Here are some points, one per row:
[ 19  -6   0 -29   4  13   2   1  -7 -65 -47 -56 -33 -13  -1  53  35   3
   9  34 -17  29 -14  26 -33  -8  52   4  -6   7  13  29  22 -18 -17 -38
   7 -54  -6   4  14  16  -5 -22]
[ -2 -11  28  19  49   5  -2 -29 -44 -31  -1  14  11   5  -4  32  38  20
   7   4 -14   4 -40  68   7   1  33  57  17  12 -24 -27  35 -41  -6   4
 -19  -5  47  29 -27 -17 -51   6]
[-17  18  38  43 -40 -10  27  24  -8  59  33  12  27 -19   4  -4  38 -19
  54  33  23 -56 -35  21 -37 -52 -15 -33  19  14 -12  42 -27 -17  24   5
  29 -14  -9  66  50  10  18  66]
[ 52 -21  -8 -40 -18  21 -29   1  -1 -22 -59  18 -31  -3   2  40  15  42
   5 -22  31  -8 -55 -16  46  -9  -2  55  33  28  44   8  27 -33  19 -41
  28  -2 -22  39 -24 -45  23  12]
[ 29 -15  24 -66 -45  -9 -32  -4  19 -17 -55  20 -29 -41  27  64  15  38
 -25 -23   8  17 -32   7  -6  -6  20 -14  52  32  55  52 -17 -13 -42 -69
  52 -27 -69  -2 -39 -17  23  36]
[-49 -23 -18  10  88  19 -44  16  49 -46 -54  -9  18  40 -50 -22 -39   5
  12 -15 -58  32  24 -24   7 -58 -22  61 -19 -53  23  34  54  53  20 -39
 -22  13  -4  -4  27   7  31 -16]
[-16  11  -2 -20  46  18  36  21 -16 -49  62  20  20  33  23 -13 -10  16
 -58  45  14  36   6  68 -10  74  33 -26 -11 -67 -97  11  21  37  47  33
 -40  -6  38 -13 -53  27 -11 -54]
[ 52 -12 -11  35 -14 -57  39 -27  67  43  14  13 -13  -6  15  -9  -8 -36
 -12  80  44  52   7  -5  17 -28 -22  23  32  18  51  11  63  15 -51  53
  50  26 -36  47  -6  -5 -25  -7]
[-42  42 -11  30  16 -10 -11 -11 -13  48   6  -9  -7   1  31  36  15 -13
 -13  30  -5  -3  12  26 -25  19   1  -2  27  -7 -27  14  10 -12  20  -6
   7 -19 -11  47  69  -3 -23  44]
[  1 -40 -49  20  10  37 -62  49 -33 -29 -28 -23  17  -2 -14 -23 -31  25
   4   0   8  20 -11   9  60  24  -5 -32  -8  12 -47  -5  19 -13  -7   2
 -45  27  25 -16 -27   1  23 -35]
[ 21 -60  19 -26 -84 -27 -49 -47  -9 -16 -59 -25  30 -17  -4  11 -37  -4
 -30  15  -7  59 -39  51  -3  19  16 -52  67  39   4  36   7  12 -67 -23
  26   0 -24  -4 -36  20  19  37]
[  5  17   4 -45 -68  29 -18 -25 -12  16  49   8  -5  -1 -18  28 -37  -9
  17   9 -29 -18   1  -6  -6  31 -12   0  -3  24  36  29 -39 -34  -5 -35
   1   4   8 -52 -14 -27  -7  22]
[ -2  36  13  19 -36  31  23  11 -48 -32  12 -29  29 -10   4  -8  34   2
   5 -33 -23  10  14   6 -67  -1  37   7 -46 -49   6 -32  22   7  32  13
 -13 -61  21   2  22  13  22  32]
[  9  23 -16   0  29 -81  18 -42  60  91  13 -50  14  78  40 -82  18 -34
 -10  90  20  25  13  -4 -33  16   0 -37  11   8   8 -75   2  -9 -64  69
  43  37 -54  61  49  37 -20 -18]
[-18 -15  47  80  -8 -36  32 -15  29  51  76 -18 -35   5 -29 -13 -10   3
  35  -4  31 -11 -32  30  24 -24  10  18  15  33  -3   5 -46  12  46   5
 -24   1  43  40  48  51  20   2]
[ 26 -25  19  92  -4 -60  43  -9  59  30  58 -11 -16   6  -1   7 -27 -20
 -17  -2  -6   9 -34 -11  76 -24  10  17  -2  13  37  18   5  -1  36  19
 -21   4  -5  -4  19  37   7 -62]
[-57  19 -20  13  84  25 -52  19  10 -46 -81   6  34  44 -61 -48 -13 -20
  16 -36 -32 -14  45  -8 -31 -35   1  92 -31 -38  54  20  32  86  33   0
 -44  -3  -2 -34  -2  13  66 -38]
[-22  10  -4  13  11  30   2  14 -56 -31  39  -9  36   7  14  19  46  -2
  -6 -30 -35   2  44  32 -36  25  37  23 -38 -70 -42 -74  43  -6  17  -9
 -21 -22  31  15  25   7  26  -5]
[-11  46 -19  35  22  31   3 -31 -18  40   7 -33  21 -13 -48 -19  48 -23
 -23  27  15 -38  22 -16  20  46 -11 -47 -42 -26 -13 -69   5 -30  -5  21
  -5  34  28  63  18  36  -5 -21]
[-32   5 -46  67  26  28 -27  36 -43   6 -46 -25 -17  38 -12 -14  -9 -64
  15 -10  51 -12 -23 -83  11  22   8 -37 -63 -63  -9  10  33  17  32 -22
 -26  29  23  -1 -27 -18  28 -54]
[-62  11  22  37   4 -39  20   6  17  69  26  12   1  13  27  -6  13  32
  49  -9  45 -52   8  15 -43 -42  -6 -10  18  35 -47  -4 -76   9   9  44
  51 -27 -17  35  45   3 -26  89]
[  63  -39   76   18   34  -40   41  -30  -33  -45    8   38    4   38
  -33   54   -2  -25   58   22  -48  -15   25   24  -52 -103   45  -43
  -33   42 -116  -33  -38  -33   23  -18  -13   38    1   13   28  -23
    1   19]
[  5  28 -17 -49 -23   3  13   6 -13  21  40  29 -28   4 -20   0  -8  -8
  28  -6  -8 -44  19 -42  -7  44 -49  35  17   8  19  21 -50 -12 -14   6
 -19  15   7 -35  -6 -31 -25  10]
[ -32   16   33    0   -6 -106  -13   21   -5   11    7   42   49  -28
   15  -10   41  -30  -84   15   -8   15  -53   28   27  -25   -3  -26
   42   27   45  -44  -15   54  -67  -53    8   35  -51   -6  -24   -1
    7   -6]
[ 53 -30 -13   9 -34  17 -24 -18  15 -33 -60  11 -44 -19  26  56  -5 -23
 -16  12  17  32 -41 -23  44 -13   7   0  27  39   5  16  23 -10  -1 -25
  27  18 -37  17 -39 -14   6  -7]
[-31 -13  -1  38  43 -63   2  25  18  23  32 -14 -23  -2  27 -11 -34  41
   7 -33  23 -32  28  -9  11   4 -21  19  62  35 -41  -2 -55  29  51   3
   4  -1   4  -5  64  34  -5  17]
[-22  19 -28 -10 -14  48   6   1 -42   5 -13  14 -73 -41  25 -86  13  -7
  33 -14  37  63 -30 -80  30  32 -15 -14 -15  29  16  59 -80  49 -13  17
 -17 -39  28 -80 -10 -23 -23   1]
[ 29 -17   7 -36 -33   2  -7   8   0   3 -19   3  -6 -65  33  -3 -37  49
  20  15 -12  -5  19 -31  15  -7 -25  14  37  11  -2 -20  24 -58 -23  33
 -18   9   4  -7 -55 -25   1 -14]
[-49 -53  40  11  29 -35 -49   0  50 -63 -47 -27  19  -5 -13   3 -45   0
 -21 -28 -62  37 -21  16  40 -34   2  58 -37 -23  46   1 -10  50  15 -23
 -35 -33  12 -61   4  41  52 -26]
[-10 -12 -32  33 -35  -4 -35  23 -32 -54   4   6  26   5 -27 -33 -31  26
  -6  -9  -5  54 -39  21  13  -9   9 -46 -23 -10   8  17  45 -27  32  27
 -24 -13  39  -6  35  35  65  -2]
[-23  57 -31 -62  35  13  30 -11  -9  16  -8  10  -9 -41  24 -36  14  10
 -41 -43  -4 -23  14 -20  13  41 -38 -47 -42   7  -2 -28 -26  15   2  24
   7  -2  40  -1  24   9 -39  39]
[-42  28 -12 -45  20  39  27 -12 -11 -27  17 -37 -31 -42  15 -40  56  16
   7 -35  -7  -1  79   0 -20  -4  31 -24   5 -31 -34 -59  24  14  -2 -12
   9   5   1   1 -23 -12 -25  11]
[ 22  10   7 -51 -39  17  -6  -7 -14  14  27  11   7  -1  12  22 -30  21
  14   4 -27 -17  13 -15   4  41  -3  10  18  20  17  17 -56 -46 -22 -12
   1   8  -2 -43 -36 -45 -25   8]
[  2  26  16 -78 -19  34  -5  27 -25   7  17  12  14 -23   8  -4  -4  27
  -1 -63   5 -29   1 -26 -43  14 -38  11 -26 -37 -16 -30   5 -11   2  16
  13 -41  -4   2  21 -28 -15  17]
[ 18  17 -20 -22 -41  45  -6   6 -29  13  29  10 -28  -3 -24  -7   3 -36
  13  23 -21 -17  10 -40  -8  23 -37   1 -19   9  14  20 -27 -12   4   5
 -42  10  40 -46 -13 -33 -30 -10]
[ 16 -11 -33  21 -24   6  12 -56  32 -12  12  21 -54  22 -12  21  22 -50
 -42  36  52   5  -4   3  38   0  36  17 -29 -14  22 -14  47  -6  29 -16
  -1 -25 -18  -2  28  37  12 -32]
[ 82 -37   6 -43  21  87  58  37  95  30  -7   1  94  51 -57  40 -39 -11
   9 -22   1 -93  59  31 -32 -33 -26 -40 -22 -29  23  15  53  -5 -47  23
  80  57 -60 -18 -91 -38 -98 -46]
Along one direction, these points spread out more than along any other. Take the direction at right angles to it along which they spread out most. Go by this last direction. How far along it is each point below, from 0 to 99? 50 is the average, and the first point above lies past it. One standard deviation of the points above along it is 16.
[ -2  36  13  19 -36  31  23  11 -48 -32  12 -29  29 -10   4  -8  34   2
   5 -33 -23  10  14   6 -67  -1  37   7 -46 -49   6 -32  22   7  32  13
 -13 -61  21   2  22  13  22  32] 37
[-62  11  22  37   4 -39  20   6  17  69  26  12   1  13  27  -6  13  32
  49  -9  45 -52   8  15 -43 -42  -6 -10  18  35 -47  -4 -76   9   9  44
  51 -27 -17  35  45   3 -26  89] 26
[-49 -23 -18  10  88  19 -44  16  49 -46 -54  -9  18  40 -50 -22 -39   5
  12 -15 -58  32  24 -24   7 -58 -22  61 -19 -53  23  34  54  53  20 -39
 -22  13  -4  -4  27   7  31 -16] 53
[  5  28 -17 -49 -23   3  13   6 -13  21  40  29 -28   4 -20   0  -8  -8
  28  -6  -8 -44  19 -42  -7  44 -49  35  17   8  19  21 -50 -12 -14   6
 -19  15   7 -35  -6 -31 -25  10] 54
[ 21 -60  19 -26 -84 -27 -49 -47  -9 -16 -59 -25  30 -17  -4  11 -37  -4
 -30  15  -7  59 -39  51  -3  19  16 -52  67  39   4  36   7  12 -67 -23
  26   0 -24  -4 -36  20  19  37] 79
[-42  42 -11  30  16 -10 -11 -11 -13  48   6  -9  -7   1  31  36  15 -13
 -13  30  -5  -3  12  26 -25  19   1  -2  27  -7 -27  14  10 -12  20  -6
   7 -19 -11  47  69  -3 -23  44] 35
[-10 -12 -32  33 -35  -4 -35  23 -32 -54   4   6  26   5 -27 -33 -31  26
  -6  -9  -5  54 -39  21  13  -9   9 -46 -23 -10   8  17  45 -27  32  27
 -24 -13  39  -6  35  35  65  -2] 48
[ 29 -15  24 -66 -45  -9 -32  -4  19 -17 -55  20 -29 -41  27  64  15  38
 -25 -23   8  17 -32   7  -6  -6  20 -14  52  32  55  52 -17 -13 -42 -69
  52 -27 -69  -2 -39 -17  23  36] 89
[  1 -40 -49  20  10  37 -62  49 -33 -29 -28 -23  17  -2 -14 -23 -31  25
   4   0   8  20 -11   9  60  24  -5 -32  -8  12 -47  -5  19 -13  -7   2
 -45  27  25 -16 -27   1  23 -35] 56
[  2  26  16 -78 -19  34  -5  27 -25   7  17  12  14 -23   8  -4  -4  27
  -1 -63   5 -29   1 -26 -43  14 -38  11 -26 -37 -16 -30   5 -11   2  16
  13 -41  -4   2  21 -28 -15  17] 49
[ 52 -12 -11  35 -14 -57  39 -27  67  43  14  13 -13  -6  15  -9  -8 -36
 -12  80  44  52   7  -5  17 -28 -22  23  32  18  51  11  63  15 -51  53
  50  26 -36  47  -6  -5 -25  -7] 55
[  5  17   4 -45 -68  29 -18 -25 -12  16  49   8  -5  -1 -18  28 -37  -9
  17   9 -29 -18   1  -6  -6  31 -12   0  -3  24  36  29 -39 -34  -5 -35
   1   4   8 -52 -14 -27  -7  22] 64
